In the data rows, 128 means zero.
In each game, the first row plays the second. By how much does the first row win? 15 means about a draw, 30 a big win and 0 a big loss. Wins can go round in a circle. Each row has two weighted sums of its numbers, A and B, taken from their middle values. A row wins by its A times the other's B, less its B times the other's A.
[ 96 119 132 155 143 149 130 136 137 143 131 139 133 111 148 142 145]
[103 139 123  82 155  89 107 179  84 153 121  91  95 118 148 107 151] ~ 14
[158 113 111 159 138 107 208 101 123  71  77 120 139 139 105  56 116]
[155 119 225  93 105 125 128 160  87 140  70 131 125 106 132 115 104] ~ 16
[126  78 117  86  86 234  14 134  50  97 131 162  86  67 163 101  27]
[103  79 157 156 141 158 160 115 139 129 104 104  97 142 136 139 156] ~ 16
[114 132 126  81 184 111 152 112 120 198 149  99 122 175 104 133 159]
[144 151  74 135 130  93 125  96 148 150 182 155 176 172  99 145 182] ~ 15
[ 69 124  89 152 194 153 122 183 104 162 135 112  83 182 179 154 129]
[124 128 119 133 127 125 114 128 154 114 120 120 150 141 151 146 112] ~ 8
[147 124 134 144 117 134  90 132 129 125 124 133 123  90 152 105  87]
[151 166 153  96 116 114 143 102  99 143 156 103 121 131  74 131 149] ~ 16
[116 112  98 138 185 120 142 113  98 169 155 110 103 164 106 137 108]
[128 136 137 132 154 102 153 107 130 131 133  89  74 153 150 128 171] ~ 10
[169  97  96 103 127 147 102  79 113 143 162 119 112 111 119 104  84]
[121 137 175  87 112 165  74 163 104 111 153 151  99 102 114 160  80] ~ 16
[ 60 130 138 112 156 119 111 135 140 163 154 122 137 167  92 169 153]
[ 75 116  90 156 113 144 135 106 172 173 135 123  97 116 177 165 107] ~ 21
[110 114 159 112 146 127 146 117  99 105  84 115 103 118 155 143 158]
[173 164 135 119 111 131 121 135 116  91 103 118 132 111 139 101 146] ~ 17
[135  95 132 155 103 136 167 107 158  89 147 153 122  91 174 145 158]
[140 108 104 143 144 134 169 118 141 170 126 128 136 109 117 120 158] ~ 14
[149 109 131 113 167 113 140 126 111 171 155 126  99 170 135 126 135]
[154 119 124 136 140 156 133 116  92 168 125 161 104 120 174 133 110] ~ 20
[170 112 117  95 141 110 121  78 143  95 141 127 103 107 107  82 114]
[126 101  83 143 175 103 139  83 138 156 147 106  98 153 108 120 116] ~ 14
[ 53 164 164 144 157 123 102 183 115 156  67 112 138 149 149 151 155]
[166 211 126 114  61 112 101 130 155 143 141 173 192 147 111 147 121] ~ 15
[130  81 161 120 184 121 154 101 150 127 103 131 113 135 137 115 156]
[160 152 158 153 140 114 132 126  80 153 161 136 103 158 145 114 165] ~ 13
[110 101 126 130 172 137 107 100 108 154 146 114  58 133 129 127  97]
[202 162 100 154 118 113 145 136 113  88 109 106 128 151 120  76 126] ~ 12
[153 158 119 125 127  81 131 140  96 104 129 172 153 170 124 113 136]
[147 146 153 141 126 115 149 134 126 126 112 145 150 129 129 120 165] ~ 16
[116 162 120 105 143  98 108  80 129 131 132  96 120 156  96 126 116]
[199 147 169 131  86 149 164 120 105 125 121 133 129 111 122 106 143] ~ 15
[173 128 162 151 114 166 140 126  76 141  75 163  78 157 148 125 137]
[ 96 124 111 110 145  74 185 139 141 142 104  99 175 140 124 145 184] ~ 14
[119  69 146 116 121 144 168 111 153 145  93 137  95 120 178 126 112]
[117 102 160 127 155 117 180 106 118 104 101 117  85  84 158 130 146] ~ 12
[105 132  78 160 113 142 137 129 159 110 147 131 145 103 131 144 162]
[ 94 160  94 153 137 122  98 138 133 103 145 125 147 114 100 136 100] ~ 13
[ 52 126 140  92 189 102 128 163 155 188 125 123 110 183 128 165 162]
[102 146 110 136 144 122 130 110 141 170 168 115 122 143 125 160 138] ~ 15
[128 127 177 128 152 123 123  96 136 128 132 101  98 138 138 164 170]
[ 79 145 197 107 127 144 106 171 152  69  84 106 105 103 129 150 135] ~ 15
[122  88 116 130 184  96 194  89 138 208 147 128 116 137 140 131 157]
[175 117 125 148 150 126 126 131 139 154 126 167 129 129 117 117 137] ~ 17
[151 111 171 138 128 146 130 105 125 132 140 156 150 126 121 124 138]
[133 121 131 167 138 139 143 115 136 156 120 152 115 125 184 131 120] ~ 25
[152 115 123 130 154 113 108  90 112 119 155 126 110 140 104 108 111]
[106 126 174  84 122 156  89 160 112 186 181 127  99 125  92 139  93] ~ 12
[122  87  83  93 155 137 131 137  71 160 114 151 108 162 136  65  87]
[125 119  91 153 162 124 180 120 129 172 155 130 116 135 138 123 159] ~ 12
[148 110 183 105  58 174  51 160  48 135 143 166  91 127 138 116  10]
[131 118 146 167 120 123 171 101 137 128 141 115 139 126 131 110 113] ~ 19
[120 154 149 138 113 154 120 119 160 156 189 162 130 180 134 164 147]
[154 105 123 160  96 135 175 143 131 101 107 131 153 112 112  66 150] ~ 15
[177 118 128 140 112 134 143  81 152 106 177 125 138  68 114 146  88]
[ 97 151 135 110 117 140  63 162  74 138 143 152 132 146 125 148  91] ~ 13
[102 130 131 110 129 125 134 144 125 170 148 123 109 121 120 167  98]
[ 88 196  94 139 150  89 140 153  73 119  39 100 147 161 106  82 124] ~ 11
[128 153  88 142 147 120 172 167 108 164  74 139 121 181 154 106 168]
[ 99  99 168 149 191 100 176 107 137 146  97 108 109 140 137 123 170] ~ 18
[ 92 101 168 127 126 128 145 108 143 135 116 123  84  90 162 123 149]
[132 142 141  97 142 130  84 149 150 148 159 134 139 166 107 173 124] ~ 14
[125 131 130 146 117 121 207 151 114  67  44 100 172 112 132  47 108]
[136  80 143  96 109 189  98 105  69 147 123 148  67  99 116 100  33] ~ 16
[ 93  98 109 121 135 161 157 137  99 110 110 117  83 132 162 119 121]
[181 218 144 124 101  91 182 152 101  84 102  98 177 148  86  74 135] ~ 13
[130 109 121 146 128 131 167 107 202 122  96 114  90  99 123 152 153]
[142  98 107  98 169 140 115 109 107  99 122 107 118 132  95  91  98] ~ 18
[145 126 109 140 113 130 117  90 133 139 125 113 118 142 113 102 139]
[111 117  93 135 147 140 146  56 184 136 164 164 126 150 136 173 212] ~ 10
[122  60  90 183 143 156 139 105 137 145 133 121  83  99 150 119  98]
[235 135 168 149  81 173 130 116  73 106 135 179 140  93 151  94  99] ~ 10
[194 146 136 115 127 101 132 129 108 123 116 142 135  98 131  61 102]
[135 154 178 128 158 106 144 143 132 141 105 136 118 122 165 146 162] ~ 17
[171  97 151 100 123 148 107 118  98 120  84 163 105 130 123 103  60]
[177 129 160 169  67 151 124 106 148  93 127 168 100 114 173 116 110] ~ 27
[171 118 194 130  95 127 152  66 162  94 118 135 154  74  89 132 142]
[182 126 146 114 124 132 147 140  61  88  88 141  98  85 123  52 103] ~ 4
[ 52 205 207  58 165  90  79 231 101 131  91  76 125 132  85 166 157]
[ 92 174 114  71 127 126  82 190 134 128 135 119 140 137  91 143 156] ~ 5
[144 149 141 104  73 133 120 116 113 140 156 130 136  90  97 126  87]
[ 92  93 110 136 152 103 174  88 195 108 174 113 164 123 107 161 191] ~ 15
[118 111 118 164 174 131 156 129 107 113  79  79  98 175 170 131 143]
[147  74 140 145 128 133 172  85 127 129 124 136 121 100 132 105 132] ~ 8
[109  96 126  63  94 188  42 168  97  84 128 130 132  63 107  88  61]
[119 114 113 173 114 116 150 132 128 139 116 133 146 163 100 121 152] ~ 14
[150 108  92 159 117 123 134 141 167 108  98 104 115 100 132 129 125]
[ 70 129  98  96 128 144  84 116 160 154 181 130 128 100 104 147 148] ~ 23
[ 80 135 119 116 135 160  80 143 138 150 182 144 105 153 123 189 120]
[110 120 117 115 145  94 139 117 156 150 132 130 127 128  88 118 147] ~ 12
[106 180  91 141  96 121  88 162 121 135 176 132 168 185 134 170 116]
[ 97 146 102 113 181 147 102 197 110 149 124 134 148 192 103 127 132] ~ 23
[175  97 118 123 118 147 133 102  83 118 132 112 101 128 125  94  92]
[137 118 128 112 138 139 111 149 126 117 134 138 112 150 159 128 114] ~ 15
[165  83 172 133 131 105 135  90  95 116 101 113 118  65 119 106  70]
[ 94  89  58 109 146 162 109 121 136 109 156 116 110 138 106 134  99] ~ 11
[148 192 128 152  38 178  79 209 102  69 128 152 196 127 151 136 116]
[119 101 143 113 167 146 122 125 142 182 131 143 102 129 132 164 131] ~ 7
[105  96  94 179 151 153 176 124 107 155  96 143  99 151 184 135 177]
[101 100  98 165 175 107 175 104 175 168 141 114 111 173 166 140 184] ~ 17
[111 104 102 150 189  78 163 129 103 212 107  92 124 192 208 146 162]
[ 84  36 113 157 172 157 169 122  84 101 120  99  67 124 163  81  77] ~ 15
[175  81 121 155 122 132 157  78  95 129 124 136  92 117 122  93 109]
[131 151 186 111 128 151 153 155  93 134  67  80 140 138 107  98 126] ~ 15
[ 91 122 116 106 156 145 128 128 122 145 151 132 144 139 178 133 147]
[119 139 103  86 107 108  94 120  86 101 175 121 150 110  64 143 100] ~ 14
[104 142 172 140 109 143 128 149 144 107 115 107 152  83 162 140 147]
[139 116 174 104 176 151 161 152 104 163 128 103 121 148 119 142 167] ~ 15
[116  84  82 144 182 132 161 100  93 185 148 140 101 147 118 103  98]
[ 88 116 107 162 124 123 118 143 137 176 130 117 103 159 186 131 172] ~ 12
[118 143 125 162 150  90 164 122 172 132 140 130 157  93 137 120 174]
[131  77 104 181 180 107 135  96 120 179 123 125 135 123 128 128 121] ~ 15
[120  75 123 143 183 114 174  79 138 181 140  91 116 193 133 124 170]
[113 145 150 115 185 117 155 136 116 167 138  82  99 170 122 145 143] ~ 14
[130  89 153 148 111 154 135 136 127  86 124 147 128  89 149 108 134]
[129  78 104 122  80 150 111 125 131  63 146 136 133  89  97 126  55] ~ 14
[168 185 147 135  27  86 135 103 102  68 102 117 187  85  53 109 105]
[ 96  87  90 165 119 132 142 138 153 144  55 118 133 188 164 130 163] ~ 22
[154 100 138 153  96 152  81 102 124 105 116 134 156 109 111 133 104]
[100 130 189 142 114 119 167 140 166  56  88  96 135  77 125 145 197] ~ 17
[115 132 158 117 157  99 170 142 168 160 121  75 114 130 136 159 136]
[ 96 113 172 130 144  93 133 149 126 102  74 124 127  86 122 118 137] ~ 18
[135 105 127 133 157 118 176 121 118 156  87 156 115 144 131 115 162]
[117  99 105 172 140 123 143 113 149 114 119 104 119 181 129  98 176] ~ 13
[167 142 133 128 111 101 187 154 141  98 106 122 134  83 146 112 161]
[186 164 119 125  95 113 127 132  95  92 126 135 196 143 144  81 115] ~ 8
[144 136 113 119 162 116 152  76 134 182 164 132 110 147 116 125 160]
[132 131 100 140 130 120 124  82 120 122 129 122 139 149 122  70 105] ~ 15
[130 101  95 155 148 132 130 121 138 194 148 141  89 175 152 154 186]
[177 101 140 117 128 135 150 118 129 124 162 155 122  62 106  78 103] ~ 20
[195 181 210 101  49 156  87 133 165  47 175 179 172  90  94 165 107]
[124  85  98 136 127 164 119 118 115 162 130 129  90 136 187 106 121] ~ 21
[107 130 110 164  31 187  30 135 198 137 169 206 131 106 199 198 122]
[151  83 139 162 124 147 163  88 133 157 128 136  95 107 199 134 109] ~ 5
[ 90 140  99 169 138 126 101 136 166 158 158 123 128 196  91 166 188]
[127 104 106 145 147 124 151 112 143 173 163 111 112 179 132 146 158] ~ 17
[165 102 146 146 120 131 111 104  95 106 138 146 113 103  83  93  97]
[ 75  96 130  53 128 172  53 147 150 129 172 122  93 108 157 137  52] ~ 11
[150 188  75 131  75 135  65 163 173  89 141 133 181 129 126 116 135]
[136 100 113 105 161 127 125 121  77 183 140 120 119 120 119 115 100] ~ 25
[130 107 140 159 146 109 138 142 110 141 153 155 134 149 133 128 131]
[169 125 137 117 150 112 127  90  70 139 104 141 147 120 113  66 109] ~ 16
[120 140 141 110 114 143  93 145 119 128  92 146 102 106 161  69 104]
[115 158 200 132 162 119 150 114 129  81  90  96 100  83 153 148 149] ~ 13
[113 133 125 111 116 164 105 128 202  95 154 156 159 131 143 181 165]
[133  91 141 133 167 137 154 101  97 150 108 129  83 113 155 125  86] ~ 10
[109 162 176  92  88  96  87 189 166  79 137 132 147  25 110 158 101]
[130 194 170  96 102 103 127  86 120 138 151 134 130  98  80 113 110] ~ 19
[ 89 146  86 121 122 104 107 114 147 124 182 113 151 155 105 163 128]
[151 105 124 135 118 134 125 109 117 134 148 171 129 149 144 123 153] ~ 15
[181 113 108 131 117 108 135  89 117 100 112 139 168 126  87  80 108]
[123 119 125 114 127 133 130 137 143 134 142 144 153 133 130 143 167] ~ 14
[ 95 136 149 124 154 117 131 115 129 137 125 110 154 143 151 162 112]
[127  78 111 163 207 109 210  87 134 173 126 135 124 167 131 103 159] ~ 5
[123 170 108 103 120  99  93 102 155 103 117 108 134 118  55 105 106]
[132 106  88 167 120 132 131 183 126 124 129 161 138 170 159 145 123] ~ 13
[180 130 133 101 121 105 149 127  66 101 148 163 139  99  78 105  54]
[144 138 111 141 133 145 111  65 145 158 157 120 135 132 121 132 118] ~ 29
[ 86 108 120  77 125 191  53 137  83 137 115 139  71  76 124 139  47]
[146 138 115 132 149 136 149 113 120 164 114 149 128 148 127 111 114] ~ 16
[156 113 150 124  67 191 110 137 181  86 142 141 104  42 186 103  79]
[104  83 120 121 191 129 153 129 100 185 120 116  85 174 133 146 154] ~ 18
[110  83  78 104 152 139 119 149 109 187 120 120 102 159 139 122  67]
[ 88 148  52 153 117 130 132 120 162 141 154 115 127 133  93 126 115] ~ 10
[ 86  90 102 113 139 147 103 100 116 189 138 108  95 123 157 125  90]
[ 84 129 160 113 181 115 164 151 114 120 108 100 117 119 129 126 181] ~ 14
[159 148 143 106 137 120 149  97 115 137 148 115 112 119 121 136  99]
[185 166 123 119  62 107 119 138 116  51 163 156 170 101  59  89 108] ~ 12
[150 140 144 139 115 123 115 122  90 157 137 152 149 149 150 119 136]
[104 129 110  98 143 130 118 118 108 140 132 118 122 124 114 151 140] ~ 12
[105 158  90 115 123  69 118 122 129 160 134 118 138 158  85 128 160]
[162 173  77 148 138  96 160 159 112 118 114 107 159 171 120  84 133] ~ 7
[103 141 117  66 116 166  54 162 145 153 168  87  98 110 120 135  77]
[ 91 151 126  87  95 126 103 134 139 138 138 136 139 105 128 166 112] ~ 18
[ 51 127 105  73 183  76 135 139 134 197 129  85 114 154 121 138 137]
[ 73 148  89  94 139 117  79 140 147 125 166 132 103 125 121 167  98] ~ 15
[145 101 114  79  95 170  26 119  84 140 160 169 104  85 102 123  24]
[ 92 122 121 153 102 139 133 165 159 135 111 132 100 112 183 139 154] ~ 17
[150 126 118 111 113 136 114 117  86  89 136 118 152  91 104  93  95]
[109 122  95 162 134  99 165 136 109 150 122 120 130 160 108 125 148] ~ 15
[148  93 134 153 145 105 133 104 103 133  68 144 137 132 162  96 120]
[121  64 109 135 179 111 136 109 107 122 169  98 131 164  98 102 106] ~ 8
[ 28 202 105  80 119 159   3 173 151 151 155 124 115 196  68 218 102]
[115 110 106 159 166 100 154  91 129 162 101  98 116 146 145 107 162] ~ 13
[160 138 156 149 113 123 167 154 123  81  76 149 105  75 178  67 162]
[139 162 132  84 115  96 109 178 101 106 137  87 150 105  53 118 120] ~ 22
[106 112 125 178 157 117 178 113 185 100 126 121 116 134 133 148 174]
[155 134 111 183 117 116 134  86 143 124 126 162 123 126 133  99 143] ~ 14
[108 150 145 136 138 153 140 114 176 118 142 117 147 112 115 162 163]
[112 129 133 129 168 101 167 113 125  97 102  95 150 120 116 135 138] ~ 14
[108  96  93  97 128 153  38 154 107 156 162 184 134 131  91 166 104]
[144 130 123 136 101 133 108  92 148  94 136 162 140 103 147 127 122] ~ 26
[ 94 105 102 123 111 112 144  85 150 152 210 133 120  91 113 153 114]
[152 135 107 141 133 100 156 125 105 121 107 119 123 147 133  89 112] ~ 11
[119 123 105  97 190 121 129 154 148 163 154 104  87 161 124 141 133]
[131 126 134 156 134 116 169 104 125 117 101 118 130 107  94 125 103] ~ 21
[157  96 147 121 142 101 142 100 142 109 128  99 113  93 119 104 155]
[157 145 123 129  87 149 109 109 130 113 141 131 173 117 116  88 111] ~ 13
